The rows below come in pairs that one turn or mirror swaps. Which row does each named row swap with?
Z_321: [ -1  -9  -1  12   8  -6   4 -15  -1   8   4   8  12  -2   2   3  -6  -5
   2  21  -2]
Z_702: [ -4   4  -3   2  -9 -12  14 -19  -5   7 -11   4   8  -4  -1  -5 -12   8
   6  18   5]
Z_297: [  8 -11   2   5   4  -2  18  10   0   0  -1   5  -2 -17  12   0   7  -1
  -5  18   2]
Z_191: [  5 -10   6   4   8  -7  18  10  -4  -2  -6   3   0 -11  17  -4   7  -1
  -3  20  -8]
Z_332: [  6 -11  -2  12  -8   1  -3  -7  -6   7 -14  -2  15   1   5  -8  11  -4
  10  19   2]
Z_354: [  8  -7   4  10   4 -10  21   7  -7   6   0   6   1 -17  13  -3   6   0
  -6  19   2]
Z_917: [ -1  -7  -6  13   4  -1  -2 -12   3  10   1   5   4 -12  -1   7  -1   1
  -6  14  -5]
Z_102: [ -1  -5   6   8  -3  -4  13  10   2   7 -10  -3  13   6  11  -7   6 -11
   1  29   6]
Z_503: [  0 -10  -1  -6 -10   1  19  -7 -17   6 -16  -6  -5  -6  11  -2   5   5
  -6  21  -8]
Z_388: [ -9  -9  -5  -6   3   0   6 -13   5  18  -6  -7   3   4   6   2  -7  -5
  -3  20  -5]
Z_10: [  2  -7   6  -5 -11   5  15   5   4  -1  -8   4   5 -14  -3 -13   3   2
   4   5   2]
Z_222: [ -1  -7 -10  12   9  -7   2 -16  -1  10   1   6   7  -6   5   3  -4   1
  -4  19  -3]
Z_454: [  1  -6  -3  10 -11  -2   9  -4   5  -1   7  10  -4  -9  12 -11   6  -5
  -6  18  13]
Z_371: [  4  -7   2   8  10  -2  15   9   1   0  -5  10  -1 -13  13  -4   6   4
  -6  25  -3]
Z_245: [  0  -7   2   3   1  -3  18  14   6   6  -7  -2   6   1  14 -10   8 -10
   1  24   6]
Z_167: [  5 -10  -2  -3   3 -13   1 -13   2   9  -6  -5   2  -3   7  -5  -5   6
 -17  10   4]
Z_701: [ -1  -8   5  -7 -13   4  16   1   3  -1  -8   6   9 -16  -1  -8  -1  -2
   3   1   2]
Z_871: [  0   3   4   8  -7  -3   1  -4   2   1 -18  12   4  -3   2  -7   2  10
   8   6   5]
Z_220: [ -2 -16  -4   8   8  -2   3 -13  -1   8   3   6  10 -10   9   7  -9  -3
  -2  18  -1]
Z_369: [  0  -9  -5  -1 -16   1  19  -6 -15   5 -17  -2  -5  -1   9  -1  -2   1
  -7  16  -7]
Z_996: [  4   6  12   2  -8   0  12   2 -10   9 -10  12  -4  -6   4 -18   6  -5
  -2  18   5]
Z_837: [ -4 -12   3  -7   3  -4  10  -8   2  21 -11  -5   6   6   3  -1  -8  -1
  -8  23  -6]
Z_542: [-13  -6   4  -6 -16  -2  20  -7  -6   6 -10  -4  10  -9  -1   4  -8   6
  -5  22   4]
Z_987: [ -6  -3   5   3  -2  -6   1 -14 -14   0  -9  -5  13  -7   3  -5  -5  -9
  -8   5   1]
Z_2: [-13  -1   4   0  -6  -4  -1 -15 -10   6 -10  -5   9 -11   3  -3  -2  -6
  -6   4   2]
Z_734: [ -3 -12  -4   9   5  -1  -1 -16   0   7   2   6   6  -5   6   4  -4  -6
   3  20  -9]
Z_938: [  3  -9  -1   9  -9  -3  -1 -11 -10  15 -14   1   9  -2   7 -13   9   0
  11  27   2]
Z_979: [ -8   7  -3   4  -5 -14  14 -17  -7   7  -9   2   8  -6   3 -11 -10   6
   6  18   3]
Z_28: [ -3 -13   2  -5   1   0   5 -10   5  16  -8  -5   3   5   0   0  -7  -8
  -6  24  -8]
Z_192: [  1  -6  -3   8 -12  -4   9   1   5  -1   2   7  -4  -5  12 -11   9  -4
  -8  24  15]
Z_83: [ -9  -9   4   5  -7  -1  13  11   6   4  -7  -2   8  -1  10  -4   9 -10
   1  30   7]
Z_790: [  5  -5  -4  16  -9  -2   8  -3   2  -1   4  11  -5  -6  11 -13   5  -5
  -2  17   7]
Z_831: [  9  -4   7   0  -4  -2  11   1  -2  12 -17   9  17  -2  -5 -15   4  10
   1  18   2]
Z_405: [-14  -5  -2  -3 -18   0  16  -9  -8   3  -9  -2  10 -14   3   5  -4   4
   0  22   6]
Z_504: [ -9 -11   1 -10  -1   3   9 -10   3  18  -8  -8   3   0   4   1  -2  -4
  -8  25  -8]
Z_117: [ -4 -12  -5   8   6   0   2 -13  -3   5   2   3  13  -5  12   3  -9  -7
   2  13  -4]
Z_295: [ -6  -9   5   3  -1  -8  16  10   2   3  -8  -6   8  -1  12  -9   8 -12
  -2  31   2]
Z_773: [ -7 -12   3  -9  -2  -1   9 -11   3  18  -9  -9   7   3   5   2  -9  -4
  -7  21  -4]
Z_37: [ -7  10   0   3  -4 -14  14 -14  -4   8 -14   9   7  -7   3 -13  -6   7
   5  19   1]
Z_401: [  8  -4   0   9  -9   2   9   1   1  -1   3   3  -5  -2  11 -14   8  -3
  -4  19  15]
Z_461: [  5 -12  -1   8  -9  -5  -2  -7  -1  10 -20  -2  12  -7   8 -14  13  -2
   9  19   3]
Z_832: [  2  -5   9   3  -7  -3  10   2   3  12 -14   6  19  -2  -7 -15   5   7
   3  23   6]
Z_953: [  5  -4   5   2   9   0  16   7   0   2  -7   7  -6 -12  16  -8   5   3
  -1  25  -6]
Z_25: [  4  -5  12   2  -5  -6  13   6  -4  10 -17   8  17  -2  -4 -12   7   7
  -2  21   6]
Z_79: [ -5  -4   5   4  -5  -1  14  11   7   6 -10  -1   9   3  11 -11   9  -7
   0  31   5]
Z_894: [  3   3  13  -1  -6   2   9  -3  -8   4  -8  10  -8 -11   4 -17   9  -5
  -1  23   2]
Z_556: [-15  -8   3  -4 -16   0  12 -12  -7   9  -9   1   9  -9  -3   6  -3   3
  -4  22   4]
Z_378: [  1  -7  -4  -1   4  -7   2 -17  -2   8  -3 -12   0  -5   9  -8  -2   7
 -13   9   4]
Z_726: [ 14   1   5   3 -11   0  10 -10  -6   9 -13  12   2   0   3  -7  -2   5
  11  13   2]
Z_206: [ -1 -12  -1  -2 -13   4  14   2 -16   1 -17  -8   0  -4   8   0   3   4
  -7  13  -7]
Z_854: [ -9  -9   1  -6 -12  -6  19 -12 -11   8  -7   9   3 -14  14  -9  -1   5
   1   5   4]
Z_727: [  6  -5   1   0   5 -13   4 -13   3   7  -6  -4  -2  -7   9  -7  -5   7
 -16   6   4]
Z_165: [  4 -10  -1   1   4 -13   5 -14   0   6  -7  -7  -4 -12  12  -6  -3   6
 -12   5  -2]
Z_55: [  1 -10   8   0   8  -3  20   8   1  -2  -3   2  -3 -16   9  -2   8   2
  -7  21  -5]
Z_746: [-12  -4  -4  -2 -11  -4  14  -9  -7  -2 -12  -3  11 -16  11  -8  10   7
   0   7  -2]
Z_756: [  0  -7   3  -5 -11   1  18   4   5  -1 -10   5   9 -16  -2 -15   8   6
   2   8   3]

Z_953 swaps with Z_117
Z_831 swaps with Z_405
Z_28 swaps with Z_295
Z_979 swaps with Z_10
Z_332 swaps with Z_503
Z_701 swaps with Z_37
Z_55 swaps with Z_321
Z_245 swaps with Z_388

The rows below come in pairs that one turn or mirror swaps. Which row does each named row swap with?
Z_733: [  6  -2  -8  -7  -3  10   3  10  -9   0  -5   6   0  11  -5   6   0   0
 -13  -3]
Z_174: [ 0 -4 11  4 -8 11 -8 -1 -5  4 17  0 -6  5 -7 -6  1  1 12 -6]
Z_689: [  4 -10  12   3  -8   9 -10  -6  -1   7  13   2  -7  10  -9  -5  -3  -6
   3  -2]
Z_62: [ -5  -4   5 -12  -4   9   7   9  -8  -5   5   7  -1   2  -9   4   2   2
 -11   6]
Z_16: [-10 -14   3  -3  -5   3  -1  -3   4  -2  -1   0  -1  12   7   7   6   7
  -9  -4]
Z_348: [ -4  -4   0   3  -3   3  -9  -7   4   4  -8  -1  -2  17 -13  10  10  10
  -1   2]
Z_739: [ -5   9  -2  11  -5  -3  -5   1  -3  -8   1   1  -1  -8   0 -12  -3   3
   2 -15]
Z_856: [ -8   3  -1   1 -10   4 -10   0   0  -2 -10   0  -2   7 -19  -2  -2 -11
   5   8]
Z_278: [  0   9   2   4  -6  -6  -6  -1 -18   4   9   8   6   1  -1   5   5  14
   0   5]
Z_87: [-12   1   3   1 -13   3  -9   0   2  -4 -11   6   3   2 -12  -1   6  -3
   9   7]
Z_873: [  1  -4   4   1   2  -3   0  -8  -3  -4  15   1  -9 -11 -12  -3  -5  -2
 -15   2]
Z_133: [ -7   0   4   7  -6 -11   0  -4  -8   3  -7   8   8 -11  -2   4   7   8
  -1  -8]
Z_748: [-13   3   2   7 -10  -6  -3  -3   1  -4  -1   8   3 -13  -9   0   5   8
   5  -4]
Z_440: [  2  -9  13   3  -7  14  -8  -3  -3   5  12   4  -5   9 -10  -3   0  -5
   4  -5]
Z_698: [ -1   4   1  10 -10   0   1   5 -12   5  22  -5  -3  -1 -10  -7  -2   5
   1  -2]
Z_298: [ -8  -4   8  -6  -3  12   5   8  -4  -8   7   3  -4   9 -14  -1   3  -5
  -8   5]
Z_345: [ -3  -5 -10  -2   4 -14  -1  -8  -6  10   6  -4   0  11  -4   7  -7  -2
  -4  10]
Z_625: [  3   4  -9 -10   4   9   0   4   1  -2  -7  11   6   6  -6   0   7   2
  -5  -4]
Z_39: [  3   8 -10  11   2  -6  -2   2  -4  -5  -4  -3  -3  -7  -7  -8  -3   0
   2 -12]
Z_596: [  5  -3  -8  -9  -3  12   1   7  -9   1  -8   7   0  14  -9   7   0  -1
 -10   1]
Z_435: [  6  -5  -8  -7  -2  -3   2  -7  -9  11  12   6   5 -10   3   3  -4   3
  -6  -1]
Z_559: [  3   5   2   7  -6   0  -1   7 -20   8  17  -2  -2   7  -4   0  -3  10
   1  -2]
Z_600: [  0   8   1   6  -7  -4  -4  -2 -16   3  11   9   6  -2  -1   1   6  17
  -1   0]
Z_991: [  0   8   0  13  -8  -6  -9  -4 -12   7  -3   4   4   1 -12   6   4  17
   1   0]
Z_840: [ -6   1  -5   1  -8  -2 -12   0  -2  -4 -10  -2   3   8 -15  -3  -4 -14
   4   9]
Z_807: [ -5   1 -12   1   4 -14  -3 -11  -4  11   7  -7   0   8  -3   8  -3  -4
  -7   6]
Z_391: [ -3   1 -14   1   3 -13  -4  -9  -7  10  11  -9   1   7   2   2  -2   6
  -2   5]
Z_481: [ -8   0  -3  -1 -11   0 -10  -2  -1   0 -12  -1  -2   8 -16   0  -2 -10
   3   9]
Z_722: [ -5   9  -4  10  -4  -5  -5  -1  -3  -6   1   2   1  -9   3 -12  -2   3
   2 -13]
Z_306: [  0   0   6   7 -10   9  -6   0  -2   4  21  -2  -3   2  -5 -10   0   3
   8  -7]
Z_98: [ -5  -3   2  -3   0   3   2  -1  -2  -9   8  -4  -9  -2 -22   0  -2  -6
 -12   7]
Z_424: [ -8 -14   3  -1  -7  -2   2  -4   3   0   6   5   2   6  13   4   1   7
  -5 -11]
Z_124: [  0  -1   2   0   2  -2   2  -6  -6  -1  15   0  -4 -14 -16  -4  -2  -2
 -13   3]
Z_70: [-11  -4  -1   7  -5  -2  -6  -4   2  -8   9   0   2  -2  14  -6  -3   4
  -6  -9]
Z_468: [ -9 -10   4   0  -9   0   1  -7   6   1   5   4   1   9  13   5   4   5
  -5 -11]
Z_988: [  1   4  -9   1   3   2  -5   4  -1   3  -8   1  -3  11 -15  -2  -2  -9
   9  -7]
Z_863: [  1   7 -16   0   6  -1   1  -7   4   2   6   0   3  -4  -1  -4   7  13
  -4  -8]
Z_594: [  1 -12  11   1   0   2  -4  -7 -13   5   0   6  -1  13  -1  15   0   1
  -6  -3]
Z_163: [ -7   5  -2  11 -10  -5  -6   1   1 -10  -1   1   2  -7   4 -10  -3   1
   2 -11]
Z_311: [  5   0  -8  -5   4   1  -1   3  -5  11 -12   4   6   9  -7   2   1  -9
   5  -3]
Z_447: [ -2   0 -14  -1   3 -13  -3  -9  -5   9  13  -8   3   7  -1   5  -3   5
  -6   4]
Z_476: [ -8  -5 -10   3  -3  -2 -12  -7  -2   3   0  -8  -1  15  -6   2  -9  -9
  -3  12]
Z_352: [-11 -12   3  -4  -5   3  -3  -5   4  -1   2   2   0  15   6  10   6   7
  -7  -8]
Z_260: [ -4  -3  -1  -3   1   1   4  -1  -3  -6   9  -3  -8  -8 -19  -1  -4  -5
 -13   3]

Z_689 swaps with Z_873
Z_863 swaps with Z_348
Z_133 swaps with Z_311
Z_733 swaps with Z_278
Z_98 swaps with Z_306
Z_298 swaps with Z_698

The rows below come in pairs that one turn or mirror swaps. Which row does each named row swap with?
Z_683: [  2  -6   3  -2  -7   5   3   6  -3   7   6  13  -5   4   0 -17]
Z_195: [-2 12 -6 -7  0  0 -7 -9 -6 -9  1 -6  6 -5  0  7]
Z_148: [ -7  10 -16  -2  -3   6  -1   4   2  -4  10   6   1  -9  16   0]
Z_135: [ -7   6   4  -6  -1   4   3  -5   1  -3  -2  -1  -2   7 -10 -15]
Z_198: [  2   2   1  -3  -6   0  -2  -3  -1  -5   3  24   5 -13   0  -8]
Z_339: [  1  11 -16   1 -11   6   3   4   9  -3   9  12  -6  -3   7  -6]
Z_33: [ -1   5  -8  -4  15  -4  -1  -1  -2  -2   4 -11   0   6  -5  -5]
Z_436: [ -4  12  -5  -9  -1   8  -7  -4 -12   2   6   9  -6 -12   3  -5]
Z_421: [  0  -4  -4  -6   5   5  -5 -11   0  -1  19  10   9  -5  11  -6]
Z_36: [ -6  12  -4   0  -6  -2  -3  -1   4  -1   2   2 -13 -10  11   8]
Z_74: [  1  -3   4  -6  -1  -6 -10   9   2  -6  10  -5   6   9   5   2]
Z_896: [  5  13  -5  -1   7  -4   7  -6   6 -10   4  -2  -2   6 -11  -4]
Z_255: [-2 12 11 -6 13  3  2 -6  5 -8  7 -3 -2 -6  2 -2]
Z_609: [ 9  5  5  3 -5  0  8 -1  5 -6 10 11 10  5  7 10]
Z_866: [ -6  10   7  -3  -2  -4 -11   4   1  -8  -3  13  -5   0   2   8]
Z_4: [ -6  -3  -4  -1  -1  10   1   9   9   6  12   2 -13  -2   9  -4]
Z_601: [ 15  -5  -1   2  -2   4  -1   3   6  -1   6   5   5   2   0 -19]
Z_219: [  8   4  12  -1  -5  -7  -9   2  -1  -6  -5   8  -1   1 -10  -3]
Z_969: [  5   0  -3   7   2  -8 -14   6   7 -14   3  -4  -4   3   6   1]
Z_568: [  4  -6   1   7  -6  -8   1   0  -7 -18  10  10  -7   5   2   2]
Z_793: [  8   4  -9  -1   5   4  -8 -14   4   6   9  12  -1  -5   6   4]
Z_20: [ 9  6 -6  1 -3  3  3 12  1 -7  3  9 -3 -8 17 -9]
Z_18: [ -6 -10 -20   3  -2   4  -5  -1  -1  -2  10  -2  -4  -1   4  -5]
Z_870: [ -2   0  -6   3  12  -4  -2 -10   4   0   3  -3 -14  -6  -2  -8]
Z_723: [ 14   2  -1  -8  -7   1  -7  -9 -11   4   5  13  -2  -2  -3  -7]
Z_932: [  7   5 -20  -2 -10   4   4   9  -1   2  11   5  -1   5   1  -2]
Z_450: [  5  -2  -6   3  -4  10   8 -13   0  -4  18   8  -1  -6   9  -2]
Z_910: [  0   9  15   0  -1  -3  11  -3  -5 -12   6  12   3   1   2   0]
Z_798: [-8 -6  2  3  6 -3  8 -9 -6 -8 10 12  8 -6  5  0]
Z_931: [  2  -8   3   1  -1 -11   3   6   0  -3   3  12  -2   6 -11   3]
Z_336: [  1   0   4   1   7   1  -1 -11   3  -6   7  18 -12 -12   3  -9]
Z_267: [  1  16  -4  -1   1   4  -5  -5   2 -12   3  -7   1   5  -4 -14]
Z_923: [  9  13  -9   0   6  -2   6  -6  -2 -17   8   0   7  -1  -3  -6]
Z_788: [-2 -4  3 -7 -7 -3 -9 10 -4  7 -2  1  3 -1  0 -7]
Z_645: [  2   2   7  -2  -3  -6  -6   9   4  -1   1   8 -16   2   0   5]
Z_880: [ -6   9 -15   2  -6   9   4  -2   3   1  15   7  -5   9   6   2]
Z_72: [-10  -3  -5   4   8  -3   0   6 -10 -12  10  -3 -11   3  -3   0]
Z_126: [  3   0 -21   0 -11   2  -7   6   3  -3   5  -3  -7   1   1  -4]
Z_712: [ -5  -7  -4   2  11   3  -7  -5   1  -2   4  18  -9  -1  -2 -12]
Z_204: [ 0 -7 -2  8 -4  2  2 -5  2 -3 10 24 -4 -3  2  0]
Z_555: [  3  10 -12   0   5  -2   1 -16   0 -12   8   0   3  -4  -2   4]
Z_608: [ 11   2   5  -3  -8   0  -2   5   0  -6   4 -14  -3   4  -2  -4]
Z_879: [-15   3  -2  -1 -12   8   9  -3   3  -5   8  13  -4   3   6  -1]
Z_373: [11  4 -1 -3 16 -1 11  1 -3  1  3  3 -1  5 -1  0]

Z_148 swaps with Z_33
Z_267 swaps with Z_880
Z_255 swaps with Z_4
Z_601 swaps with Z_609
Z_866 swaps with Z_712

